In the rows, 128 means zero.
Each row of T is roughly a mix of the hidden directions of one of several groups.
T (128 x 10):
[[103 138 155 114 135 170 147 165 144 140]
 [140  88 158 135 133 176 131 142 109 134]
 [128 143 163 117 139 155 152 170 144 150]
 [135 112 168 142 108 145  99 117 171 131]
 [ 82 103 115 114 125 161 111 102 118 110]
 [ 85 112 142 120 117 103 161 115 123  94]
 [137 114 130 147  80  94  99 109 146 131]
 [148 135 122  76 116 106 134 148 152 156]
 [141 114 137 128 149 111 141  82 120  83]
 [149 133 147 128 160 105 129  92 120  85]
 [ 99 119 108 101 135 123 164 172 119 142]
 [124 157 169 110 110 141 140 102 152 157]
 [159 115 118 157 131 150  94 171 122 124]
 [117 109 146  83 150 117 154  91 121 123]
 [128 160 115 181 108 139 114 156 119 121]
 [134 174 156 127 114 117 116 139 133 173]
 [162 109 119 153 111 120 178 114 110 125]
 [151 125  80 133 139 135 120 131 148  83]
 [125 123 162 137 163 147 120 124 118  78]
 [ 80 104 161 120 109 103 141 145 124 134]
 [121 141 105 177  97 117 104 104 119 137]
 [149 126 116 126 170 159 129 161 148  99]
 [147  96  93 134 156 134 139 101  96 143]
 [116 144 121 124 104 133 137 171 151 173]
 [105 150 121 120 132 111  89 168 158 136]
 [158 150 167 118 147 138 115 159 159 131]
 [125 106 135 137 148 135 112  93 105  78]
 [132 110 155  86 139 123 154  89 111 118]
 [111 141 135 147  85 104 116  99 114 161]
 [117 126 136 187 132 139 112 108 108 101]
 [158  82 154 136 134 161 137 131 105 134]
 [158 121  81 135 141 128 113 137 135  85]
 [124 150 105 109 104 117 143 144 147 179]
 [106 157 159 114 106 127 108 157 165 122]
 [121 151 169 109 110 147 143 106 153 158]
 [134 135 181  84 134 124 140 134 134 150]
 [134 140 158 104 122 123 138  97  76 115]
 [ 99 147 170 123 104  84 125 127 133 132]
 [ 88 112  99 122 102 156 105 144 128 152]
 [115 129 133 118 119 153  97 171 137 169]
 [129 152 105 170 111 137 106 163 143 147]
 [130 129 142 158 100 125 119 130  73 105]
 [145 128 171  77 137 126 137 139 147 142]
 [101  92 146 118  92 114 134  89 121 139]
 [112 120 151 123 127  71 112 122  99 146]
 [157 155 180 120 133 127 109 139 151 141]
 [175 120 140 138 112 141 110 103  89 142]
 [101 128 121 157 136  80 125 136  89 124]
 [121 134 163  83 136 117 153 157 125 151]
 [120 128  85 134  83 108 126 119 131 162]
 [152  95  82 126 156 157 124 126 118 128]
 [143 100 105 133 157 131 125  94 170 144]
 [127 111 109 145 141  86 145  96  92 125]
 [129 172 124 162 115 130 107 155 140 159]
 [ 92 101 100 137 110 131  86 113 124 111]
 [146 163 127 137 164 143 127 176 134 122]
 [115 115  76 103 139 134 156 109 103 123]
 [123 134  84 178 115 128 110 110 115 116]
 [110 130 149  86  93 102 148 115 132 152]
 [121 131 156 100 122 113 138 100  79 108]
 [108 144 154 127 111 123 164 113  99  88]
 [112 159 150 135  88 123 139 153  95 109]
 [127 163 134 118 119 131 158 165 151 165]
 [126 138  77 177 126 132 114 133 121 114]
 [101 124 123 157 135  82 130 136  87 125]
 [120 150  94 115 102 102 118 139 147 170]
 [101 124  86 175 118 148 122 114 116 124]
 [174 128 124 101 135 143  99 135 148 161]
 [135 119 120 159 153 138 103 143  96  85]
 [124 141 106 147 127 120 105 173 136  85]
 [130 130 162 106 178 154 123 146 125 108]
 [160 159 105 113 116 101 116 160 149 148]
 [158 128 136 108 133 113 132  71 123 154]
 [125 152 147 152 105 132 142 119  77 104]
 [127 137 117 107 138 128 148 104 180 162]
 [153 129 104 147 129 145 106 151 170 158]
 [141 172 146 125 135 100 130 161 158 145]
 [127 176 158 130 106 140 112 155 155 120]
 [156 108 129  89 123 150 136  95 163 130]
 [ 88 134 127 102 122 167 141 153 143 155]
 [105  95 101 138 115 129  89 100 113 107]
 [103  96 100 141 116 129  91 103 114 103]
 [111 111 101 144 133 124 121 159 181 138]
 [147 163 149 120 137 132 168 160 140 153]
 [143 112  93 145 156 104 128 104  88 132]
 [118 116  82 130  89 106 113 123 134 159]
 [108 136 174 119 118 133 142 113 119 176]
 [ 78 112 139 129 131 138 118 174 122 147]
 [172 140 108 143 119  79 133 114 120 137]
 [159 131 126 159 137 146  97  92 139  98]
 [151 155  99 135 166 144 128 167 132 112]
 [169 147 129 117 131 106 124  74 127 136]
 [125 126 145  85 155 138 155 169 137 136]
 [133 110  97 144 117  97 105  88 112 105]
 [ 77 112 123 134 113 109 156 150 156 127]
 [171 127 117 119 137 147  98 137 145 171]
 [118 133 146  93  95 114 157 113 143 164]
 [112 126 144  84 100 109 150 123 147 161]
 [125 143 113 149 127 134 104 182 131  94]
 [156 136 107 133 125 140  99 151 163 167]
 [133 108 149 129  82  95 108  98 140 135]
 [130 175 157 118 110 147 114 138 166 132]
 [122 144 111 173  94 111 103 102 118 140]
 [128 146 151 135 118 129 140 107  72  98]
 [162 157 170 133 127  96 108 114 117 125]
 [127 117 172 133 162 155 128 131 123  88]
 [159 150 169 139 144 140 171 133 121 121]
 [ 86 117 141 134 122 108 158 115 106  90]
 [127 104 101 117 155 154 142 166 150 104]
 [141 151 105 145 126 133 105 164 144  84]
 [107 134 118 147 131 156 114 187 128 117]
 [124 126  91 141 114  86  99  98 125 109]
 [109 133 109 148 128 136 113 181 137  93]
 [142 120 105 123 141 136 106 155 181 150]
 [145 125 116 175 108 143 103 163 113 144]
 [ 79 145 102 125 121 119  88 137 145 116]
 [135  91 128  90 124 101 134  89 146 125]
 [117 149 175 115 114 137 139 108 133 171]
 [ 95 111  99 119 124 124  71 133 133 126]
 [106 129 155 112 118 111 150 105  82 103]
 [107 137 141  90 141 114 160  95 142 100]
 [178 129 124 123 161 155 100 129 129 107]
 [145 133 114 176 109 143 100 164 120 137]
 [115 113 135 114 121 186 143 149 156 136]
 [123 125 107 149 134  72 122 126 102  99]
 [127 147 139 107  93 123 158 111 157 164]
 [122  85 160  89 124 120 145 104 127 117]
 [130 119 174 134 162 153 129 132 123  88]]

Here is one row from each group, named. Which group is each of the other rows in?
[ 78 127 112 127 119 149  82 142 130 124]
(87)
[147  97 107 127 165 135 121  98 164 142]
(89)
[ 97 122 129  96 124 117 160 169 124 155]
(73)
[155 117  89 128 134 143 113 150 146  84]
(90)

[123 135 154 145  91 126 143 129  79 104]
(89)
[107 130 130 147 132  69 117 132  93 125]
(90)
[ 89 119 147 104 106  98 161 108 121 119]
(89)
[117 135 142  80 115 120 155 128 157 161]
(89)
[119 113 173  79 123 119 148 128 132 147]
(73)
[160  97 109 124 155 138  92 131 144 157]
(89)
